In the rows, 128 means zero.
Each path below is one point turned by a fixed rotation once a step. After each direction that follows a path, write how fast that rotation turns it, in degrees each step (0 if it stays still).
Each turn is a multiple of 5 degrees from 10 to 175, or 0.
Each row of a path follows its step; steps can be skipped.

step 8: [115 125 123 127 129 132 133 123 133 130 120 123 132 138 129 132 121 132
 125 119 140 129 126 132 128 125 134 135 127 133 129 134 127 126 126 134
 118 126 123 139 129 131 123 126 128 127 122 132 129 123 135]
step 20: [131 134 124 124 131 133 127 135 113 132 131 123 123 127 136 135 121 124
 121 121 137 127 133 131 124 135 134 132 132 133 130 130 127 133 127 118
 128 130 127 127 132 131 134 126 130 134 128 137 127 125 138]
step 21: [127 129 132 122 126 123 126 114 132 136 123 126 126 123 125 120 122 127
 129 140 127 124 133 119 128 135 134 133 122 131 131 136 126 124 124 126
 123 118 135 127 126 124 130 135 127 122 127 137 130 128 124]
step 23: [126 128 129 122 136 136 118 133 138 126 132 117 124 126 120 133 116 120
 128 131 126 127 128 125 128 123 135 125 135 139 135 132 123 130 126 128
 125 124 123 130 129 125 136 134 124 128 123 124 130 128 127]
step 25: [124 135 127 126 132 119 117 134 140 127 125 124 131 128 138 128 125 124
 122 135 128 130 133 130 126 132 132 122 133 125 116 130 124 132 118 136
 120 125 130 131 130 131 131 124 131 134 134 129 124 124 122]
step 26: [121 119 125 120 128 139 136 121 133 127 131 127 129 130 127 121 131 129
 125 120 136 123 125 135 134 124 123 132 127 128 125 135 122 121 125 137
 118 121 125 133 127 129 137 128 122 129 121 123 127 131 132]
step 31: [124 132 132 121 125 128 128 128 127 127 135 124 124 125 124 124 114 137
 128 130 121 129 138 132 125 125 123 130 133 135 130 127 123 131 132 120
 130 124 122 135 124 130 130 130 131 118 115 123 136 123 124]
[128 127 127 128 125 129 129 126 130 128 126 128 128 127 130 129 131 129
 130 129 126 126 127 129 130 124 129 128 129 128 131 131 127 128 127 125
 128 129 127 129 125 127 130 128 128 127 128 132 128 127 129]  135
[127 129 124 130 126 128 131 129 131 127 129 129 129 128 129 127 127 129
 128 126 128 128 129 128 130 132 130 127 127 127 129 130 131 127 127 128
 130 127 129 127 128 130 129 127 129 129 127 127 129 132 131]  40
[129 127 129 130 127 129 129 128 125 128 127 129 128 128 128 128 129 127
 130 126 131 126 128 129 126 128 129 129 129 126 125 126 129 127 130 129
 128 127 125 125 128 127 133 128 127 130 126 130 127 130 129]  175
[132 131 128 129 129 129 127 128 130 128 126 127 127 126 127 130 128 125
 129 128 128 127 129 126 128 128 128 126 128 127 127 128 127 127 125 129
 127 129 127 129 132 126 130 128 129 126 131 128 127 131 129]  155

step 1: [127 131 131 139 134 120 131 123 128 124 118 127 126 116 126 119 118 122
 131 132 130 126 127 132 133 120 127 126 123 116 121 125 129 115 124 127
 131 132 126 128 133 130 128 135 120 133 130 134 136 129 127]
step 7: [131 128 125 132 131 134 132 132 134 119 129 139 125 140 124 119 119 127
 119 130 133 139 131 124 142 127 132 125 126 129 121 131 123 133 127 126
 132 136 129 132 134 131 127 132 122 134 126 132 132 126 125]
step 10: [127 126 129 136 130 117 134 128 124 120 123 123 126 121 120 135 136 122
 116 134 133 133 125 133 124 121 129 127 124 125 131 126 121 121 125 120
 126 116 133 127 136 136 129 131 122 133 124 130 132 128 126]
step 13: [127 132 129 134 128 120 134 124 133 124 121 124 125 132 128 123 122 123
 128 131 127 122 127 134 138 120 133 117 129 128 135 137 124 123 125 136
 127 139 130 120 124 123 130 131 120 121 137 128 135 133 123]
step 16: [120 127 126 141 129 129 128 127 123 123 134 134 141 134 130 131 129 131
 128 135 129 141 129 122 137 120 134 127 130 120 125 135 128 129 127 126
 116 126 130 135 133 130 127 123 127 133 129 126 139 127 126]
step 22: [129 129 133 137 129 118 124 133 126 114 124 124 127 120 138 127 121 124
 127 127 127 134 126 127 126 119 131 122 130 121 132 128 129 126 125 125
 122 131 138 120 133 131 130 136 119 120 122 133 133 126 122]
step 33: [131 129 135 133 121 123 132 120 124 125 119 134 130 124 121 124 131 127
 138 134 131 125 131 133 132 122 133 137 126 117 122 134 129 119 129 128
 120 124 128 119 127 120 126 127 118 126 129 130 133 136 122]
[127 128 128 126 124 127 127 127 128 130 128 128 128 129 127 127 128 126
 125 129 129 127 130 129 126 127 126 126 127 128 127 127 126 129 126 127
 127 124 130 128 126 127 126 125 129 127 130 129 130 125 130]  170

step 6: [131 125 130 131 133 127 127 126 125 130 130 132 125 124 132 136 119 116
 120 132 127 127 127 130 131 117 127 129 130 132 126 136 123 125 128 129
 136 127 116 134 132 117 132 118 127 129 127 121 133 120 144]
step 10: [126 131 123 126 134 131 126 126 127 131 131 130 129 129 135 132 124 124
 127 124 122 123 124 139 131 140 130 120 128 125 127 137 122 124 125 114
 130 125 130 141 130 129 133 124 116 123 137 125 132 118 135]
step 20: [134 131 121 129 119 122 124 127 122 131 123 128 123 133 119 123 132 122
 136 131 131 118 123 127 130 118 120 119 139 136 136 138 130 123 127 123
 135 122 131 117 127 126 129 128 128 128 135 134 125 122 130]
step 23: [125 133 122 125 130 132 130 129 126 129 137 125 126 126 125 132 128 123
 119 123 129 136 130 121 126 136 120 112 140 131 124 131 128 126 124 129
 137 132 137 121 134 128 134 125 119 133 135 121 135 132 123]
step 27: [117 140 127 128 126 124 129 127 126 127 125 123 124 124 124 126 128 131
 125 131 116 125 128 113 138 137 125 121 129 132 116 122 119 129 129 130
 128 132 125 128 125 119 124 130 123 139 131 129 135 128 130]
step 28: [126 136 126 133 133 131 139 124 128 131 122 132 130 135 118 126 140 129
 131 134 125 134 130 128 123 128 122 114 129 129 127 126 129 121 131 120
 134 130 131 126 135 139 116 119 119 130 127 125 128 124 130]
step 31: [120 119 127 126 121 125 125 121 123 129 135 121 123 116 121 123 134 121
 126 132 127 130 129 126 127 123 125 121 125 124 124 140 121 129 137 132
 131 132 126 130 131 127 122 127 118 138 123 130 138 124 132]
[129 128 131 127 129 130 129 129 127 131 128 129 128 126 127 130 130 130
 129 129 127 128 128 132 126 128 127 128 128 127 126 128 128 126 130 127
 128 127 129 129 127 129 129 126 129 131 129 130 130 130 125]  155
[130 126 129 126 129 126 130 127 128 129 127 129 128 130 128 129 130 127
 129 130 127 129 128 130 131 129 129 128 127 127 130 129 128 129 127 125
 127 129 127 126 128 125 126 127 124 127 126 129 131 128 129]  100
[130 125 128 130 127 129 129 130 126 129 128 129 127 128 125 129 128 124
 127 127 131 127 126 129 128 127 128 128 131 127 128 129 126 128 128 131
 126 124 127 127 127 128 128 129 128 128 126 127 128 129 128]  25
[129 128 127 129 124 128 130 129 126 130 126 126 128 128 126 129 126 130
 127 129 127 129 128 125 131 127 128 127 126 126 128 129 127 127 127 128
 129 129 130 125 130 131 129 128 127 130 129 128 127 130 127]  10

step 0: [130 129 127 131 132 125 122 122 128 130 121 133 134 135 136 117 122 125
 126 127 120 134 122 123 132 118 132 128 133 131 140 127 133 140 135 123
 122 136 131 124 135 123 122 123 129 133 130 118 130 129 134]
step 7: [129 129 123 129 126 133 128 118 125 127 128 126 137 134 129 127 130 119
 139 138 123 125 135 133 125 134 121 119 126 127 125 124 126 133 137 128
 128 140 122 134 130 133 138 122 125 138 133 130 133 132 125]
step 8: [126 134 123 120 131 126 117 122 128 125 125 131 129 136 129 124 133 139
 124 133 131 140 121 123 127 129 125 144 125 131 123 132 130 122 124 131
 122 132 131 131 121 124 133 128 132 139 127 126 123 135 124]
step 22: [123 127 127 125 143 128 138 137 129 136 131 131 123 123 128 126 124 129
 137 117 128 132 129 133 133 127 128 124 134 131 134 138 131 120 127 135
 119 124 123 133 139 125 135 126 131 119 126 123 127 130 125]
step 23: [123 122 129 141 127 127 130 142 128 115 127 128 118 128 129 128 121 127
 124 126 120 127 119 127 126 122 135 117 128 127 123 127 137 128 123 120
 130 135 132 128 125 129 127 121 133 132 123 128 134 132 133]
step 26: [130 133 130 133 126 132 133 128 131 118 122 118 132 131 120 128 135 134
 132 130 128 133 123 135 128 132 126 121 132 127 129 145 134 125 128 124
 136 129 124 132 125 126 141 122 128 126 127 120 140 128 123]
step 29: [129 123 134 130 122 134 131 131 135 117 129 129 123 127 130 132 124 118
 134 113 125 126 125 127 135 128 134 116 125 125 127 133 124 125 133 121
 134 132 131 128 133 123 125 140 121 132 119 128 136 123 127]
[128 128 127 128 127 127 127 124 129 132 124 128 128 130 128 127 129 127
 128 126 127 128 127 130 127 128 127 129 125 128 128 127 128 127 126 126
 129 128 128 125 130 127 129 128 125 130 127 128 128 128 131]  10
[128 130 126 128 129 128 129 129 129 128 129 127 126 127 131 130 127 123
 130 128 127 130 130 130 127 130 126 129 127 128 127 131 128 128 128 129
 126 129 129 128 128 132 130 128 128 127 128 129 126 129 128]  120

step 1: [132 129 120 124 129 132 125 125 131 119 128 133 125 128 115 127 133 120
 133 120 137 121 129 128 121 133 127 118 128 131 135 132 136 132 125 128
 125 127 123 117 131 124 125 120 121 117 128 130 123 138 128]
step 5: [131 129 114 123 124 132 127 125 124 124 127 119 127 131 121 130 123 124
 122 134 137 126 126 131 123 119 127 123 137 130 134 131 130 135 131 120
 120 133 141 125 131 130 126 135 126 113 126 133 135 125 128]
step 6: [129 129 129 135 136 128 123 128 117 128 124 128 129 121 129 133 125 128
 140 120 146 125 126 131 132 136 128 122 126 132 134 129 125 138 124 124
 135 130 129 125 116 128 123 132 130 132 129 128 125 138 126]
step 10: [124 141 136 125 130 134 129 131 120 125 119 124 130 126 129 131 132 130
 126 129 139 123 131 123 124 127 124 130 135 136 126 130 124 132 126 123
 118 122 139 128 119 120 121 117 131 123 128 133 135 134 124]
step 16: [122 134 120 136 140 122 130 134 120 122 122 126 128 123 134 124 129 129
 133 131 126 134 125 137 131 122 127 123 132 134 128 122 130 130 125 125
 123 136 136 122 120 113 127 129 119 128 131 126 123 132 131]
step 17: [128 120 120 130 126 140 131 122 127 121 121 130 124 125 121 133 131 130
 122 111 128 120 120 127 135 123 131 132 129 129 127 131 128 132 127 121
 125 128 126 126 124 127 116 122 129 115 125 122 129 133 129]
step 33: [123 127 118 123 115 137 131 123 122 127 129 135 130 131 132 135 125 141
 126 121 130 129 132 126 127 124 127 127 127 132 134 127 133 142 131 126
 126 133 143 123 131 128 119 125 128 122 118 128 126 128 128]
[125 128 126 126 127 129 127 128 129 130 129 131 127 129 128 126 130 129
 129 129 126 128 133 129 126 127 126 128 127 130 130 131 129 128 128 129
 128 126 127 126 128 127 128 130 129 128 127 127 129 127 128]  100
[128 125 129 128 125 129 127 126 127 125 127 129 128 129 126 128 126 129
 127 128 125 131 129 128 127 127 129 129 132 128 129 128 129 129 129 127
 129 127 129 127 128 126 127 126 129 128 131 130 131 128 125]  155
[130 125 129 126 127 131 126 130 129 129 126 127 127 124 129 131 129 127
 130 127 125 128 128 129 128 130 126 127 127 127 129 127 127 126 131 129
 127 128 128 127 129 128 126 127 128 127 128 126 129 129 129]  140

step 2: [129 118 124 128 125 126 131 112 131 131 129 134 126 129 129 124 124 118
 138 125 126 125 138 126 124 133 121 124 127 124 136 121 128 130 127 123
 128 124 124 135 131 126 126 128 119 125 125 130 124 129 131]
step 14: [131 124 121 126 134 125 124 128 114 136 132 132 134 126 130 125 135 128
 129 120 125 137 129 129 131 129 123 128 130 134 123 131 130 120 125 131
 122 125 130 136 127 127 129 115 127 118 131 130 128 124 126]
step 23: [132 127 135 123 125 121 131 123 122 129 136 136 139 131 133 123 129 122
 132 124 124 123 139 134 131 133 126 124 121 133 124 124 125 122 126 136
 120 131 127 133 126 132 124 130 131 124 125 123 122 130 124]
step 24: [127 132 132 127 125 132 134 135 137 123 128 129 132 121 140 118 130 129
 121 128 120 126 124 129 132 127 143 128 129 122 125 119 127 131 125 128
 130 132 123 126 136 130 130 127 131 125 135 133 131 128 126]
step 26: [129 128 129 115 119 139 126 126 128 133 128 135 119 125 131 131 130 132
 132 136 132 132 134 131 124 129 129 122 124 129 129 128 132 131 130 140
 130 121 128 136 137 125 128 129 127 123 131 123 126 121 135]
step 27: [133 123 131 131 135 134 133 140 132 134 126 133 126 124 122 132 124 136
 125 118 134 128 130 121 128 127 125 123 128 129 130 124 131 137 135 132
 126 127 121 119 128 130 131 126 131 127 131 133 137 134 122]
step 32: [127 130 120 120 128 132 124 128 123 135 133 138 128 131 121 126 132 131
 131 117 117 128 132 131 125 131 131 121 119 125 125 125 124 131 132 130
 133 133 126 130 130 137 128 125 136 122 135 126 125 130 122]
[127 127 128 127 127 130 129 130 129 127 129 128 129 128 126 128 130 126
 128 127 128 126 130 128 128 127 128 127 125 128 133 128 127 128 128 129
 128 127 126 127 129 125 129 130 133 126 129 128 129 126 127]  10
[129 129 126 127 130 131 130 128 130 130 127 128 127 128 127 132 130 128
 130 127 127 130 126 129 128 129 130 129 129 130 126 127 128 128 130 126
 128 127 128 128 129 129 127 129 130 129 130 124 127 126 129]  55
[125 125 129 128 130 129 127 130 127 128 127 127 130 129 126 127 132 131
 130 127 128 130 126 128 125 128 129 129 128 129 128 127 127 130 126 127
 125 130 125 128 127 126 128 126 128 129 127 129 129 128 129]  135

step 3: [133 124 119 119 126 124 137 131 124 131 117 127 131 127 127 127 133 135
 123 136 122 136 131 129 130 128 128 130 126 142 131 129 126 128 122 119
 131 125 120 126 120 137 118 131 128 123 131 135 137 125 135]
step 9: [121 119 124 133 132 128 119 123 132 135 123 119 133 124 128 123 120 126
 136 126 125 128 134 133 136 121 129 132 137 134 131 125 132 130 121 129
 122 123 133 132 133 127 128 136 129 134 122 136 142 128 136]
step 11: [138 128 123 125 134 121 134 130 130 119 138 125 136 140 136 138 132 136
 134 131 126 135 135 127 135 127 130 133 130 123 130 121 126 124 118 129
 131 129 130 135 126 134 130 125 122 130 129 124 119 136 126]
step 14: [127 119 117 126 130 129 125 137 135 129 135 133 132 136 128 134 125 131
 133 123 132 127 126 120 130 126 146 132 127 121 132 122 129 128 122 116
 135 122 122 128 118 124 128 128 124 126 125 133 129 123 125]
step 18: [128 130 127 136 130 124 124 135 128 124 121 126 129 116 116 119 128 131
 125 130 127 131 129 121 131 136 131 122 131 130 129 124 119 121 130 134
 122 129 129 127 127 148 129 132 137 124 138 133 125 127 122]
step 25: [126 114 134 132 128 132 132 123 128 132 121 137 131 131 128 134 127 124
 133 138 131 130 137 120 133 126 129 124 123 138 130 119 128 127 125 123
 129 123 129 138 133 125 127 127 133 135 123 132 127 116 140]
step 31: [129 129 131 135 128 124 132 132 134 130 113 129 135 125 123 127 134 134
 128 126 129 133 118 130 126 125 135 129 136 122 123 119 140 122 130 136
 123 123 123 131 132 125 116 129 139 123 128 129 132 124 136]
[129 126 130 128 129 130 128 128 129 129 128 126 131 131 127 131 128 126
 129 128 127 127 128 125 126 128 127 128 130 128 127 126 125 130 127 127
 127 125 126 130 128 126 129 127 128 130 127 127 128 131 126]  25
[131 128 125 127 127 128 128 128 125 128 130 128 129 129 126 128 128 126
 129 130 129 130 128 127 131 129 128 127 127 128 129 128 126 128 127 127
 130 125 127 126 127 131 130 126 130 125 129 127 126 127 128]  95
[127 128 127 130 127 128 128 130 130 128 128 125 129 129 127 130 130 128
 131 126 128 126 128 129 129 126 128 129 128 126 126 127 131 127 127 131
 132 128 129 125 126 129 130 129 129 128 128 127 131 129 128]  145
[128 129 128 131 127 125 128 130 126 126 129 129 128 127 129 129 127 129
 128 129 130 127 128 127 128 128 127 129 132 125 129 127 128 128 128 125
 128 128 130 128 126 127 131 128 125 128 128 130 128 128 125]  115

step 2: [129 126 130 136 125 132 133 130 128 121 131 128 129 129 136 131 128 129
 117 125 126 125 122 123 135 120 126 137 119 128 130 142 115 123 128 137
 129 123 125 130 125 127 126 130 129 132 125 131 127 126 132]
step 11: [123 135 125 125 135 137 128 127 129 128 127 120 124 128 116 127 129 124
 129 131 118 128 133 128 127 122 130 135 141 130 131 126 137 116 131 132
 131 134 124 127 129 124 127 125 124 127 127 124 121 126 124]
step 15: [129 119 123 133 129 133 122 125 130 129 129 124 131 133 139 122 125 124
 129 130 121 134 130 128 127 136 117 132 131 128 125 133 122 123 124 127
 118 121 122 133 124 130 124 127 134 120 128 135 130 132 124]
step 18: [123 140 130 128 127 130 133 135 133 128 130 133 120 128 129 124 129 119
 124 122 134 134 131 118 126 131 126 122 128 129 123 123 122 131 127 129
 126 135 137 121 121 130 130 136 128 131 125 133 126 136 130]
step 23: [122 134 131 121 132 130 127 135 131 125 119 130 126 121 125 124 130 135
 127 134 125 129 121 125 135 125 118 123 137 122 123 132 132 124 123 132
 118 131 120 121 124 124 123 133 131 133 129 131 128 128 125]
step 24: [124 125 126 126 122 131 128 130 132 135 127 124 122 140 114 132 124 132
 129 133 135 127 127 131 125 129 136 123 129 135 119 136 128 127 131 134
 132 133 129 125 117 122 130 128 129 126 124 124 123 131 129]
step 30: [119 131 136 128 133 128 130 126 129 142 132 125 132 128 125 128 125 128
 131 124 132 130 129 116 127 126 135 134 127 136 129 127 126 130 126 132
 128 121 126 133 120 135 137 137 123 138 129 132 132 132 127]
[132 127 128 128 126 126 128 128 126 126 129 129 129 125 128 126 126 129
 127 126 127 127 129 127 128 130 129 129 127 126 129 130 127 127 129 123
 130 129 129 131 129 128 127 127 130 126 128 129 127 130 128]  55
[128 130 128 127 127 129 124 130 127 127 129 128 126 130 126 128 123 129
 129 129 129 128 128 130 129 129 126 128 127 126 128 128 130 128 128 128
 129 126 125 127 127 131 129 127 127 125 129 128 126 126 128]  90

step 8: [133 134 128 127 134 125 135 137 138 133 125 128 134 131 129 128 125 132
 137 128 133 130 134 120 122 141 130 126 121 125 128 140 129 128 129 126
 132 117 128 126 136 129 131 129 124 137 129 134 124 127 132]
step 12: [132 123 124 127 124 132 133 125 136 120 126 121 134 130 120 119 124 123
 129 125 126 127 137 130 119 130 134 118 137 131 135 120 121 132 128 133
 127 124 130 132 131 130 138 125 129 129 137 130 129 121 132]
step 17: [128 135 131 127 127 130 137 120 126 121 131 119 118 125 126 132 129 132
 134 136 131 132 133 129 125 124 127 128 136 117 125 133 121 136 129 126
 119 127 135 133 125 127 128 125 136 129 129 134 138 119 130]
step 23: [132 127 132 132 131 135 131 125 131 122 126 127 125 121 120 126 124 134
 130 128 126 131 139 131 118 121 129 120 133 123 122 137 129 134 126 124
 120 131 134 128 125 133 126 117 127 124 134 123 129 122 137]
step 25: [131 126 132 134 129 124 133 128 136 128 114 128 146 126 121 127 131 129
 132 129 132 125 132 131 124 128 136 131 133 130 127 125 126 129 123 132
 132 120 135 123 132 126 132 134 130 138 128 133 123 120 125]
step 30: [131 129 129 120 124 126 129 124 134 120 128 118 127 126 115 126 124 128
 128 133 122 122 127 127 114 136 131 130 135 125 122 127 129 132 130 125
 132 126 137 140 130 129 128 129 135 128 126 133 129 126 137]
step 31: [133 135 131 128 121 128 138 132 133 126 121 131 140 133 121 129 131 131
 127 124 127 129 124 131 131 130 127 132 132 129 126 127 125 128 135 121
 127 115 130 131 140 125 124 123 135 134 126 136 121 120 129]
[130 128 127 128 127 129 130 128 126 128 128 127 125 126 128 128 125 126
 129 126 128 126 128 126 129 130 128 128 127 129 126 129 126 130 129 127
 127 128 129 127 130 128 132 130 127 128 130 131 132 131 130]  160
[127 128 125 128 127 130 126 127 126 129 131 124 128 129 126 127 127 131
 130 128 129 129 130 125 127 128 127 125 126 127 129 126 129 129 128 129
 130 127 127 129 128 127 127 129 128 126 126 128 128 128 130]  120
[127 129 130 127 129 130 126 132 129 129 125 127 126 129 127 127 127 127
 126 127 128 128 129 127 127 129 129 126 125 127 129 127 127 129 126 130
 129 129 131 128 125 127 128 129 126 131 127 129 128 128 127]  100
[127 128 127 129 131 128 129 128 128 127 124 126 129 131 132 127 128 129
 128 128 127 129 124 126 129 129 129 126 126 129 129 129 131 128 129 127
 128 130 128 127 131 127 128 130 127 127 126 128 128 128 128]  60
[127 127 128 127 128 128 129 131 129 127 128 129 128 130 126 127 127 129
 128 127 128 128 129 127 128 128 127 129 131 128 126 127 128 128 131 125
 128 131 128 129 129 131 125 128 125 127 126 130 126 131 130]  45
[126 130 128 128 130 127 126 131 127 129 130 129 132 128 128 128 127 128
 129 128 130 125 126 126 127 128 130 130 128 129 129 126 128 127 128 127
 125 125 130 129 132 128 129 128 126 129 129 126 129 128 128]  60
[128 128 128 125 129 130 130 129 126 126 129 127 126 130 130 126 128 127
 127 129 131 130 128 129 127 128 129 126 132 127 128 127 129 130 126 127
 127 128 127 126 128 131 130 128 127 128 130 124 128 127 128]  65
